In the rows, zero is written as 128.
The rows below come in pairs that one turn or mirror swaps. Which row does each named row swap with?
The rows were stretched afterwards, more along some directions than others.
bemif: [ 98 121 145 127 124 121 138 113 151 131 110 130 110 137 137 102 155 133
 120  98]
goz: [132 137 122 136 136 134 130 147  90 124 122 126 129 132 122 168 138 131
 103 122]
bil: [139 137 127 139 153 139 145 139 111 153 112 113 125 134 122 167 154 132
 128 105]
Lige: [117 148  97 133 143 145 145 124 121 166 128  96  99 103 127 170 130 121
 140 101]
Dema: [110 135 128 120 129 126 147  96 163 129 113 109 111 121 137 113 155 131
 124  97]
nubog: [115 152 112 125 134 151 142 119 129 153 135 113  96 102 113 171 135 131
 149  93]
zuk: [134 108 132 128 115 108 119 136  90 101  95 150 141 151 111 101 158 121
  96 116]
deni: [ 98 134 146 115 143 120 145 104 152 137 107 123 111 131 155 110 152 114
 137 124]
rin: [146 114 142 131 128 131 129 116 107 111  95 134 134 164 112 111 169 115
  99 100]
Giso: [122 151 113 126 137 144 140 130 118 164 138 117  95 104 105 173 133 125
 148 119]
lovi: [117 142  99 138 148 152 130 134 124 178 127 113  97 123 127 170 144 120
 137 114]
gon: [111 130 140 119 127 114 142 107 155 133 114 124 111 128 128 105 157 130
 121 118]
Loz: [117 153 106 132 137 143 138 126 122 170 128 125  93 122 115 164 136 132
 149 108]
fikan: [147 116 132 134 118 125 134 126  99 111  96 135 142 167 121 100 169 122
  85 118]
Gim: [144 120 129 139 124 121 134 119 103  99  93 123 146 144 125 106 159 103
  84 125]
banu: [129 116 138 141 138 144 122 163  87 137 126 132 128 144 110 161 139 131
 118 119]
kodu: [104 127 132 120 140 121 154 105 154 135 105  97 112 119 152 105 163 119
 128 129]
duses: [145 148 113 167 109 137 153 151 120 146 162 128 125 118  88 133 125 128
 116  99]
mik: [101 126 133 125 144 117 128 107 163 130  94 122 119 150 153 110 143 114
 120 121]
lud: [138 122 128 146 133 129 130 115 114 110 101 126 147 160 134 111 152 122
  73 112]
fevo: [109 125 135 118 133 119 142 109 159 136 112 111 105 135 140 111 157 139
 127 116]
vimad: [136 123 132 144 136 144 135 159 105 130 121 119 132 127 119 161 148 126
 104 125]
kiril: [115 135 170 149 107 109 153 135 125 115 150 157 115 129 106 103 129 129
 138 117]
taze: [128 115 138 145 133 138 132 163  87 139 118 132 122 141 117 156 154 141
 115 109]
zipu: [140 123 135 135 118 110 136 129 104 104  98 139 140 147 122 101 164 113
  82 123]
gudo: [145 112 121 146 129 126 138 122 104 121  94 111 141 156 129 107 166 120
  82 105]
Nebek: [115 142 148 164 120 125 157 121 106 132 151 127 125 114 104 114 121 113
 142 111]
Kiti: [121 154 106 128 136 157 133 132 128 170 130 135 103 128 120 164 131 112
 134 107]
mem: [116 147 111 127 123 149 136 148 122 161 130 133  97 117 109 161 145 126
 136 115]
Kesil: [117 145 109 128 127 151 135 138 113 158 141 112  93  93 105 170 139 111
 136 103]
vudan: [131 155 127 141 112 106 145 104 101 127 131 156 134 135 100 126 135 115
 115 141]
vidos: [118 148 140 139 122 102 148 109 114 134 134 161 136 142 108 129 138 133
 120 145]
sosav: [131 122 145 124 114 128 142 143 132 122 159 122 124 126 105 155 130 142
 103 150]
fif: [102 121 135 113 130 116 127 122 142 129 107 127 104 139 143 114 165 122
 121 127]
Refef: [113 147 105 131 151 142 125 125 128 156 114 115 105 128 131 170 122 108
 140 120]
Dami: [138 122 132 120 113 126 136 136 116 119 154 129 125 137  94 155 129 135
  97 149]
Domi: [144 127 129 146 143 136 141 165  98 146 130 116 123 136 108 165 150 131
 105 128]
numo: [142 123 128 149 142 149 141 156  93 138 129 110 124 123 114 162 146 124
 107 123]
guk: [127 146 126 136 101 102 158 144 140 122 151 114 128 113 112 119 124 126
 109 117]
Sise: [132 127 136 139 117 124 147 163 129 121 161 117 111 119 112 136 121 136
 122 124]
voten: [ 99 131 137 127 130 118 148 112 155 141 117 110 110 108 140 108 162 119
 125 108]
Vena: [150 112 133 133 117 120 135 132  95 108 101 136 132 141 117 101 170 114
  88 113]
sofu: [131 152 125 161 124 106 156 112 119 126 131 137 128 131 121  91 131 113
 125 113]
duge: [117 130 156 135 113  93 163 126 121  96 141 110 126 108 120  95 140 122
 132 131]
giv: [144 114 133 144 139 149 140 162  96 142 128 118 120 118 116 156 155 132
 115 116]
dumi: [135 126 125 143 136 110 136 118 117 124  90 123 151 160 137  99 158 117
  92 116]
Zezo: [127 141 140 148 114 102 150 107 110 121 129 159 134 150 109 114 140 121
 111 137]
vig: [132 106 124 146 156 142 136 153 114 148 121  99 134 124 128 153 143 142
 116 116]
kiv: [132 126 134 144 142 141 144 156  99 150 122 123 130 139 124 157 152 145
 121 123]
Raro: [130 147 151 151 100 113 155 113 119 107 141 129 130 130  99  96 137 112
 125 103]
Diloz: [102 127 137 112 126 115 138 118 144 127 119 120 107 109 130 109 162 124
 120 120]
Tefe: [134 161 127 153 118 123 169 139 137 143 160  99 123 105 106 147 125 129
 136 106]
gipu: [142 127 141 143 126 109 137 124  92 113 100 142 138 160 113 101 166 111
  89 126]
Buta: [138 122 132 129 114 125 144 146 117 124 157 124 119 133 102 161 127 135
 101 146]
Kuri: [152 154 106 148 121 119 166 123 129 134 151  99 119 110 111 131 117 110
 119 118]
vede: [116 149 103 130 140 150 139 135 120 168 142 110  97  90 111 169 140 121
 137 110]

Refef pairs with mik
duses pairs with duge
numo pairs with zipu
taze pairs with gudo
vimad pairs with Gim
dumi pairs with banu

